In the rows, 128 means zero.
One hidden turn or mirror swaps the rows below in pairs. Which row is each named row swapped with?
The rows were stretched afterwards, more along some directions than others.
j58: [123 131 151 118 160 154 155 131  78 153 138 142 133 145 109 139 134]
j642: [102 128 159 147 151 180 114 110 102 140 123 111 183 157  96 109 139]
j877: [113 125 133 157 132 148 121 136 129 116 137 125 155 153 130 111 129]
j909: [111 129 126 130 140 124 116 133 152 118 131 110 123 118 110  97 113]
j801: [127 155 115 123 138 129 118 127 129 126 120 112 154 114 132 129 122]
j809: [150 168 121 111 138 138 152 124 109 111 142 160  92 109 132 123 111]
j704: [122 162 120  51 159 107 162 132 121 166 136 126  94 129 104 135 109]
j479: [120 145 128 147 134 166 123 159 121 107 146 122 123 116 112 108 136]
j297: [106 172 112 112 116 112 124 114 134 134 133 109 148 105 125 126 114]
j723: [108 164 125 117 139 136 121 127 124 141 132 111 154 117 130 125 118]
j503: [127 177 123  92 147 138 122  87 140 140 149 147  90 101  99 118 116]
j638: [143 142 146 142 144 175 123 144 104 115 134 122 117 132 111 118 123]
j606: [138 153 141 146 130 179 132 134  87 112 134 135 109 106 130 130 131]
j930: [130 118 117  90 126 130 158 148  79 154 145 163 103 131 119 116 126]
j653: [102 116 144 134 166 153 114 128  71 142 144 137 162 143 108 101 131]
j576: [127 177 123  55 169 117 156 135 121 160 145 140  67 120 126 132 104]
j195: [131 167  89 127  91 104 111 132 136 121 149 140  99  96 130 114 115]
j939: [141 161 129  57 158 112 158 131 132 146 133 133  77 115 128 154  98]
j190: [ 94 162 129 100 131 124 129  99 163 137 146 115 119  94  83 117 133]
j558: [134 174 108  97 132 115 152 144 123 125 151 137  84  78 101  95 118]
j302: [113 163 111 110 126 116 117 129 118 133 121 121 148 113 126 137 122]
j33: [ 97 119 145 121 155 135 126 115 134 146 143 140 127 130 110 103 129]
j67: [109 138 136 110 117 133 157 142 112 129 130 124 133  99 108 114 112]
j361: [124 149 122 117 136 129 143 133 112 112 100 121 136  83  98 117 120]
j223: [138 158 112 116 133 146 137 135  87 122 184 159  83 106 124  84 137]
j601: [147 166  97 126 123 150 131 138 166 110 128 115  86  77 127 125 115]
j324: [127 177 104 127 138 125 116 110 165 129 143 136 103  82 110 137 126]
j960: [ 82 120 155 134 150 159 135 129  96 145 120 105 186 152  77  99 159]
j795: [ 89 101 141 117 129 118 129 124 131 142 144 109 143 135 106  99 128]
j669: [102 135 111 123 134 124 134 151 128 137 141 123 119 120 106  72 135]
j772: [139 180 125 106 165 149 123  98 133 117 159 131  79  69 120 119 102]
j261: [104 158 113 107 129 118 123 123 154 144 125  93 161 116 108 133 118]
j999: [128 166 130  68 158 122 149 129 126 148 146 119  73 130 131 138 108]
j134: [120 166 144  69 163 123 150 128 115 156 143 133  91 134 128 139 106]
j399: [141 143 129 116 134 140 152 162  80 134 131 133  93 147 125 117 118]
j881: [129 131 136 123 130 136 142 125  75 119 128 137 148 109 115 100 114]
j14: [ 92 115 137 149 125 137 127 162 110 135 141 104 175 141  97  85 141]
j679: [114 175 122 122 144 132 113 121 126 133 128 117 147 115 130 121 123]
j233: [147 164 102 128 120 135 106 114 102 122 171 161  95  99 118  87 130]
j744: [104 150 132  72 159 110 154 147 117 161 130 119 103 154 112 129 113]
j239: [127 151 149 138 152 169 141 110 106 114 111 132 150  90 113 121 121]
j108: [126 152 108 122 130 134 113 131 109 133 164 163  70 112 125 102 140]

Swapped with j134: j679
Swapped with j14: j558
Swapped with j108: j606
Swapped with j881: j909

